m = [116 126 126 131 116 124 131 124 113 155 139 129 119]
The second entry is 126
Which number is the first entry from the right? 119
The smallest entry -> 113
Which number is the 3rd-last entry? 139
